In the rows, zero is written as 128.
First come named turns, each shown by rows before and after it. For each pair of rows after them, which turns, in which order, take the first row to the second? The first pair is done for you.
M (before -> after):
[156 123  96 126 148 123 166 101 118 124 132 131 131 119  69 126  96 109] -> [155  89 117 128 120 141 139 107 115 115 126 145 147  92  69 121 105 138]
[129 108 127 111 160 123 154 105 139 137 134 137 134 147 128  99 124 127] -> [131  87 141 112 139 135 134 110 136 134 128 144 142 131 133  98 134 149]
[101 153 119 165 119 100 162 125  92 153 124 103 120 152 182 132 117  94] -> [108 132 117 171 136 103 188 120  97 133 125 116 150 158 155 104 108  99]
U (before -> after):
[120 142 104 114 166 126 172 121 153 137 131 128 101 126 134 169 113 108] -> [131 108 110 119 166 142 180 111 151 114 131 142 128 111 105 153 101 125]
[130  80 116 142 157 132 168 131 145 105 113 154 191 141 104  52 121 131] -> [105 105 128 134 139 117 148 169 150 133 107 150 178 165 163  47 158 128]
[152 125 115 127 139 151 130  80 103 173 155 126  97  94 137 193 120 139] -> [159  88 126 131 132 166 134  76 105 152 154 143 130  84 118 171 119 159]
E (before -> after):
[166 132 140 135 153  93 191 156 160 136  97 153 147  98 150 114  80 104] -> [172 139 134 134 154  98 181 141 155 141 100 144 125  84 144 141  67  99]
[117 115 141 127 114 139 116 140 130 119 113 123 136 138 134 122 150 149] -> [115 140 130 123 121 129 117 136 128 132 117 107 110 144 145 143 147 131]
[145 132  85 125 130 131 152  96 135  97 156 131 108 128 113 133 105 107] -> [140 110  99 125 124 132 161 111 138  85 152 149 141 139 113 102 115 119]
Now pairs of rows:
(two turns a pair)
[131 122 131 128 105 150 103 109 122 138 133 125  97  92 113 164 115 138] -> [126 138 126 125 109 143 105 112 121 144 134 119  86 100 121 170 118 128] | U, M
[132  86 101 122 114 119 138 104 146 127 111 107 133 109 115 148 113 109] -> [118  80 121 120  95 116 129 131 151 133 104 117 148 120 144 129 141 122] | U, U
[139 115 121 127 145 140 140 105 129 114 124 125 118 117 101 139 110 126] -> [130  98 143 124 121 146 124 128 131 113 116 138 135 111 122 124 135 147] | M, U
[152 128 133 141 126 128 132  64 129 102 154 146 148 155 104 111 125 123] -> [138 170 129 136 125 107 125  83 131 129 151 129 117 179 143 130 144 105] | U, E
[140 140  78  65 153 129 138 108 140 153 131 127  91 125 179 137 127 125] -> [156  88  86  73 153 153 148  90 138 118 133 150 133 101 136 110 112 150] | U, U
[113 152 129 105 136 103 134 170 146 137 123 143 132 160 146  94 152 113] -> [145 150 100 109 154 121 133 114 132 126 133 121  96 117  88 150  96 104] | E, M
[140  91 173 121 103 145 104 129 109 107 124 136 163 103 171 102 156 190] -> [136 140 158 113  99 134  79 125 103 139 127 104 100 101 197 160 150 169] | U, E
[151 161  97 141 149 127 108 103 123 142 174  64 110 127 115 186 109 102] -> [163  96 111 150 152 150 132  95 123 101 173  99 181 117  68 127 102 130] | M, M
[101 116 136  89  83 129 100 134  96 128 151 142 146 111 158 134 125 151] -> [109 113 131  92  85 135  99 119  94 123 153 139 139  97 143 145 114 151] | M, E
[121 109 156 145 103 132 122 153 157 114 140 137 141 123 122 120 160 140] -> [121 156 133 139 122 117 125 143 154 134 144 109  95 133 128 162 146 107] | U, U
[165  84 119 135  67 151  79  96 110 124 142 122  77  86 114 144 128 153] -> [126 116 133 127  67 111 101 160 127 148 137 133 105 161 185  84 192 138] | E, M
[126 104 150 122 130 135 105 142 140 108 130 144 170 135 138 102 138 145] -> [130 145 135 118 126 131  79 125 132 132 132 113 106 119 146 167 122 126] | U, E
[111 120 164 141 135 150 122 102 101 108 119 112 142 109 143 150 151 139] -> [107 148 153 137 145 135 126 107 101 117 121 100 124 126 156 161 153 119] | U, M
[136  98 110 104 151 132 160 130 111 117 135 158 174 129  92 124 118 152] -> [129 139  94 102 169 111 176 134 115 133 137 145 152 157 108 135 120 124] | E, U
[117 132 158 129 103 148 103 145 121 125 125 118 132 113 148 134 148 145] -> [115 168 138 126 130 128 125 146 124 137 131 104 115 144 153 140 143 116] | E, M
[129  79 131 125 114 129 167 131 132 105  98 157 172 131 127  84 154 154] -> [127 155 107 113 109 115 124 113 120 149 104 104  68 115 158 185 135 122] | U, E
[120 106 147 141 113 130 121 127 127 113 125 118 138 114 124 150 126 140] -> [110 132 141 135 119 115 120 135 130 129 126 108 119 129 142 158 133 124] | U, M
[115 152 123 128 148 114 145 140 132 142 126 126 146 156 144 123 138 123] -> [138 137 114 133 149 133 133 105 122 131 132 119 131 117 106 154 107 130] | E, M
[102 100 142 112  78 142  97 172 146 148 128 134 112 110 181  77 167 132] -> [111 161  90 110 149 107 158 146 152 157 143 103  77 152 154  98 133  68] | U, M
[104 144 127 135 149 111 176 168 139 133 131 131 166 180 144  67 153 116] -> [114 191 106 130 141 116 131 135 125 164 138  89  72 140 147 170 122  97] | M, E
[149 129 110 140 181 119 183 114 132 127 138 127 122 156  96 112  94 110] -> [129 103 144 139 151 121 167 154 139 126 126 150 160 165 131  67 136 137] | U, U
[115  86 158 134 119 139 123 145 134 114 131 132 176 117 118 120 126 147] -> [ 95 138 151 127 121 116 113 167 137 148 130 109 138 146 162 141 149 120] | U, M
[119 119 141 116 116 127 124 135 133 133 128 139 132 120 128 101 137 143] -> [114 144 130 115 128 114 131 133 134 146 131 129 116 137 137 113 135 126] | U, M
[121 133 160 109 135  93  77 106 113 132 129 134 166  99 140 124 143 169] -> [122 151 150 107 139  91  72  97 109 142 131 122 141  94 143 147 134 159] | E, E
[127 108 117 146 142 158 141 141 138 122 108 132 148 125 126 119 126 148] -> [120 144 110 137 141 147 127 146 137 143 108 114 110 129 149 148 129 133] | U, E
[119 101 134 135 128 100 166 156 124 135 118 136 188 180 138  55 164 135] -> [119 172 112 125 113  93 111 134 109 180 121  83  72 148 168 170 145 110] | M, E
[149  69 128 145 100 141 134 110 144 109 119 147 150 107  86 109 110 172] -> [147 141  94 138 118 120 126  95 140 144 125 103  70 115 104 179  92 129] | E, E
[109 121 161 150 132 161 129 117 127 130 103  92 163 161 169 117 155 116] -> [123  98 161 153 124 181 115  98 120 120 104  91 161 124 144 137 135 130] | E, E
[151 136 100 119 181 113 178  91 128 114 150 113 134 145  82 117  97 111] -> [141  93 133 120 151 124 168 122 134 101 141 142 184 145  99  68 131 147] | E, U
[114 111 138 148 112 108 165 143 131 153 133 138 209 132  82  97 161 103] -> [133 141 108 147 136 107 167 103 122 157 143 110 159 117  51 153 120  78] | E, U
[113  82 139 125 123 142 108 115 112 108 135 157 138  82 154 127 116 179] -> [111 122 122 121 127 131  97 106 107 131 140 130  90  83 167 170 108 157] | M, U
[129  95 145 122  93 143 112 135 130 130 120 140 152 106 124 116 141 149] -> [135 129 127 121 102 137 103 120 124 148 126 115 104 100 125 163 124 130] | E, E
[129 139 117 130 167 118 167 108 117 116 123 124 130 157  96 114 108 101] -> [124  87 158 130 102 153 103 121 109 111 112 142 140 107 116 118 131 159] | M, M
[129 178 131 117 127 106 113 144 125 157 120  97 103 146 169 138 142  95] -> [150 151 112 126 172 108 166 115 128 123 128 111 145 153 108 103 108  88] | M, U
[143 109 118 135 174 115 195 129 126 100 143 159 193 188  93  71 129 128] -> [116 161 123 122 160  87 176 164 132 137 142 143 158 220 160  87 166 110] | U, U
[ 96 122 144 152 161 118 163 151 155 145 133 148 153 169 134  81 167 145] -> [ 89 120 163 149 123 130 117 160 149 159 125 144 132 143 160 106 181 164] | M, M
[122 118 170 102  90 159  79 160 120 136 121 124 121 143 134 123 138 116] -> [121 159 145  97 122 138 104 154 125 150 126 110  99 170 131 133 128  80] | E, M
[136 146 108 112 148 148  77  71 125 153 135 111  59 101 113 193 100 131] -> [152  85 112 122 169 162 127  62 132 105 137 149 141 104  56 120  88 151] | M, U
[ 97 122 126 114 127 111 161 107 118 119 134 139 145 142 115 103 107 146] -> [ 89 118 143 112 105 112 141 123 117 126 130 141 145 140 136 101 123 158] | U, M
[125 149 123 130 145 105 161 144 140 135 119 116 115 157 121 141 130  90] -> [124 117 138 133 138 117 167 150 142 121 115 136 153 156 113 107 139 109] | M, U
[148 114 143 139 118 138 117 125 142  91 126 165 143  91  57 141  86 123] -> [118 137 168 127  73 128  68 166 144 126 114 159 118  97 130 154 131 135] | U, M
[126 104 155 117 146 151 155 137 134  90 130 153 182 139 112  84 156 136] -> [105 150 165 105 107 141  98 159 129 132 124 129 119 132 179 138 183 131] | M, U
[110 166 121 145 124 111 101 148 102 136  91 141  95 145 150 116 149 135] -> [126 167  98 152 161 110 136 122 101 123 100 137 100 151 109 115 118 116] | M, U
[162 139 125 114  91 143 117 118 111  71 124 137 150 118 103 156 131 138] -> [144 179 119 108 105 112 137 146 124  93 124 132 147 169 141 138 156 111] | E, U
[130  54 163 121  69 159  79 143 119 134 107 150 124  99 110 116 129 137] -> [119 123 144 111  79 130  70 149 118 173 110 116  61 123 152 160 133  99] | U, U
[135 140 122 131 112 122 105 123 127 139 124 117 103 117 132 153 127 128] -> [143 135 109 134 142 118 145 111 132 122 130 123 129 136 102 126 114 114] | M, M
[ 90 200 101 126 112 107 133  95 155 139 158 112  51 113 113 160 118 142] -> [ 68 179 126 127 112  93 164 142 173 130 150 148 122 164 140  71 163 153] | E, E
[139 123 115 120 153 128 185 137 109 129 140 124 150  92  98 107 109 127] -> [133 110 129 117 138 131 176 149 110 125 135 133 162  90 107  93 123 141] | E, M
[133 159 100 160 124  98 125 116 159 111 145 123 134 143 119 161  97 117] -> [123 120 129 162 100 112 115 136 162  97 138 148 178 138 128 122 120 148] | E, U
[122 144 117 128 142 111 122 119 117 113 156 131 101 127 117 144 105 129] -> [120 116 140 131 117 124 104 129 118 104 152 148 124 111 124 128 123 156] | E, M
[122 146 144 135 136  85 162 132 117 137 113 146 129 157 136 125 139 101] -> [146 102 151 143 119 117 141 102 108 117 112 152 133 103  95 146 113 129] | E, U
[122 126 131 127 135 127 108 126 123 116 126 132 166 151 130 112 124 130] -> [131 141 117 128 147 124 111 108 119 120 131 117 142 145 116 136 105 116] | E, U
[143  89 148 127 110 160  97 116 119 107 131 129 127  93 110 148 123 165] -> [139 155 117 120 145 128 117 112 123 134 139  97  78 127 125 180 112 117] | M, M
[130 176 120 123 114 117  92 119 118 155 122  87  56 112 148 192 114 104] -> [155 119 104 137 175 119 185  96 130  95 130 128 152 142  62 101  84  99] | M, M
[143 146 107 129 149 114 150 123 133 144 131 118 105 148 114 134 116 113] -> [148  92 131 133 120 140 134 126 131 123 127 141 143 119 103 109 124 153] | M, M
[150 121 132 126 159 117 166 142 135 104 130 151 155 161 117  89 118 124] -> [169 107 126 128 150 138 144 110 123  97 131 143 134 116  86 128  90 134] | E, E
[143 141 147 139 125 107 108 115 128 132 126  87  99 119 148 151 106 121] -> [137 118 164 138 105 119  94 125 126 126 121 101 116 111 155 138 121 144] | E, M
[127 105 121 122  89 182  99 147 115  98 142 149  90 116 159 174 132 162] -> [132 158  80 120 157 149 163 133 121 102 152 133  77 169 138 169 111 104] | M, M
[150 106 122 135 121 145  99 125 118 122 131 124 117  97 115 139 112 148] -> [126 129 130 131 122 119 111 165 128 137 126 130 130 144 161 104 149 135] | U, E
[131 137 103 123 158 118 157 118 112 118 133 114 134 140 101 133 103 101] -> [134  87 131 126 121 142 128 125 106 105 126 133 158 107 100 123 114 140] | E, M
[145 117 137 114 115 152 100 109 115 129 121 121 107  89 123 156 118 146] -> [138  93 150 116 118 149 126 128 124 111 118 147 157 113 122 102 139 155] | M, E
[124  55 153 151 141 116 137 142 143 105 135 135 171 124 113  73 140 164] -> [105 117 154 140 103 102  76 162 137 155 132 102  94 119 180 145 163 153] | M, U
[151  65 130 136 147 139 149 118 131  91 116 148 168 142  75 100 125 160] -> [131 118 143 125  93 134  65 137 123 142 106 113  83 118 152 182 152 163] | M, M
[115 114 132 144 111 142 120 129 111 127 122 143 128 117 126 139 135 129] -> [110 140 124 140 128 126 129 135 114 137 122 134 118 137 137 142 138 111] | E, U
[138 151 101 130 159 136 167  98 122 133 144 114 118 152 113 116 103 119] -> [138  98 136 131 108 171 123 106 116 119 133 136 143 108 118 107 118 171] | M, M
[ 95 129 155 143 134 115 161 143 136 135 124 147 158 172 139  75 165 122] -> [ 89 128 171 141 102 123 119 151 130 149 117 142 138 149 167  99 180 139] | M, M
[123 111 159 127  96 119 117 163 136 122 119 138 128 139 160  76 167 153] -> [146  94 154 132  86 145  91 122 120 111 122 126 101  83 123 125 131 165] | E, E
[108 170  98  94 128 121 108 156 137 143 124  97 108 141 146 163 132 104] -> [132  90 113 106 132 153 129 135 135  92 123 133 180 114  86 111 113 139] | U, E
